In the rows, zero is written as 128.
Rotation paths and how fast each direction turns (degrees a step)
Each turn is a multiple of 5 degrees from 10 to 175, or 0.
Each row of a path follows its step; steps can be skipped.
Path 1:
step 1: 141  75 145 124 120 106 110 125 126  93 114 140 108 107 139 111 136 128 120 128 154 122 129 110 125 128 141 147 110 129 119 127 109 133 141 152
step 3: 112 127 124 141 150  97 100 159 118 130 106 115 139 119 150 107 132 139 113  88 149 139 116 138 123 120 143 121 132 146 116 125 104 131 116 141
step 4: 104 135 114 137 152 111 119 138 152 143 107 152 131  89 143 129 137 152 137 148 144 110 122  95 116 115 121 148 132 115 135 116 138 134 109 135
step 9: 146 147 122 127 117 108 133 111 157 133 156 103 101 115 123  98 132 142 114 104 147 119 141 114 155 132 121 118 121 136 125 134  93 121 137 108
step 11: 139 115 101 151 131 106 141 128 134 127 128 100 133 128  80 102 111 137 120 146 118 127 128 126 150 122 128 109 154 149 113 140 123 125 101 139
step 14: 104 145 107 123 106 117 110 134 114 128 103 115 128 152 141 126 137 114 111 147 149 140 129 152 148  98 158 121 153 127 114 135 139 106 119 116
step 16: 113 120 132 136  95 116 123 124 133 114 122 151 106  97 140 106 147 119 134 162 142 127 124 122 120 117 135 108 145 103 139 107 156 109 146 128
step 18: 102 131 138 127 111 127 145 122 150 109  94 123 112 114 136  94 138 108 120 112 146 122 105 130 119 120 137 135 138 113 143 140  88 141 142 138
step 20: 107 129 132 135 161 135 118 121 142 118 131 124 121 109 128 112 123 160 111 130 171  99 105 125 140 127 143 105 155 126 129 126 115 129 103 120
step 21: 115 136 124 131 150 117  87 122 153 145 134 133 124 121 149 109 153 134 112 123 142 143 116 103 130 128 110 144 103 154 108 125 100 132 129 148
step 23: 104 147 129 123 126  96  95 113 133 135 114 119 149 131 124 122 121 151  97 122  87 125 134 123 157 132 128 116 146 131 109 104 125 125 115 142
116 124 120 132 124 120 127 134 130 121 120 116 139 122 124 130 126 131 142 125 119 134 131 134 123 128 119 132 132 122 135 135 125 126 120 131 -> 95
128 115 129 121 126 130 132 124 136 123 115 131 127 129 116 125 125 120 123 133 111 128 120 124 126 136 124 122 125 130 121 121 130 127 133 137 -> 65
126 133 120 114 133 124 124 130 126 125 125 115 127 126 131 136 123 121 115 113 130 121 127 124 132 135 127 121 130 126 130 122 115 127 126 123 -> 125
122 134 126 119 124 119 113 134 132 141 129 140 127 132 124 135 130 122 134 127 117 129 128 129 130 128 138 128 133 118 129 127 135 129 134 119 -> 40
126 129 121 129 125 133 124 129 123 112 131 134 138 127 129 131 141 127 126 138 128 132 126 123 117 128 138 119 136 129 127 130 114 137 135 126 -> 20
Path 2:
step 0: 134 124 154 117 138 125 127 147 178 119 138 151 117 113 165 153 138 122 116 139 115 148 152 112 143 137 132 159 134 150 128 122 151 156 142 154
step 2: 145 135 141 140 157 121 132 110 159 109 146 141 139 136 143 133 108 127 124 153 110 130 159 119 146  79 166 130 118 137 115 124 168 133 123 139
step 4: 153 122 146 127 140 149 137 142 152 114 142 139  92 144 140 109 118 139 116 115  86 125 127 109 133 119 136 125 111 149 135 109 173 170 141 135
step 5: 133 130 154 129 136 120 116 128 129 100 120 132 134 127 113 146 133 119  92  99 159 153 131 141 141  76 159 136 133 142 155 127 167 133 126 138
step 6: 151 120 144  98 128 130 126 138 173 117 161 160 124 140 160 151 122 105 121 122  95 131 137 111 158 127 141 131 126 152 130 156 150 117 126 132
step 7: 145 103 169 143 150 129 125 134 151 121 150 141 100 144  88 121 127 134 125  86 127 130 134 155 105 113 156 142 117 133 140 136 147 127 149 120
step 8: 125 128 134 157 127 120 135 138 163  87 154 148 127 130 146 138 121 111 134 139 122 161 129 110 141 115 160 134 134 136 125 108 179 152 122 142
step 10: 139 129 152 129 162 139 138 121 173 132 150 153 130 152 138 105  98 127 123 128  98 123 108 109 135 104 149 126 129 124 153 120 162 133 153 136
step 11: 121 110 156 152 137 119  91 138 154 117 150 139 124 110 129 147 141 135  93 111 155 158 142 143 119 114 155 132 145 126 153 150 148 145 137 156
step 12: 142 115 124 135 121 149 142 148 154 121 164 181 107 129 165 139 118 117 112 122 110 124 118 115 115 114 120 125 119 163 126 132 165 129 122 121
step 16: 131 144 125 135 143 142 136 142 158 103 142 148 142 156 149 131 128 119 121 110 114 149 103 106 114  91 141 146 117 121 166  99 168 121 130 135
126 138 124 124 135 133 128 133 134 122 138 128 129 127 132 131 124 132 126 142 120 120 121 138 137 139 128 125 120 132 124 118 133 124 125 139 -> 175
123 135 132 129 128 129 134 123 127 133 134 117 111 129 126 135 126 129 132 124 146 125 126 135 125 129 131 126 129 134 143 129 127 119 122 132 -> 175
126 129 127 133 129 132 133 129 118 126 113 131 122 127 123 131 129 111 121 135 128 134 120 125 133 128 119 137 124 143 132 119 131 133 127 128 -> 90
138 124 131 133 133 128 139 127 125 129 125 126 133 124 134 124 120 126 128 126 118 129 143 123 124 140 131 126 137 131 137 126 128 127 113 137 -> 175
131 137 126 124 128 131 131 128 127 129 124 123 130 130 132 115 134 139 119 121 131 132 119 119 143 128 127 120 137 126 138 124 125 137 135 134 -> 65
123 127 121 133 117 132 124 118 121 127 137 127 130 123 129 121 127 124 121 131 132 134 139 140 134 127 128 115 129 130 129 125 142 133 124 118 -> 110
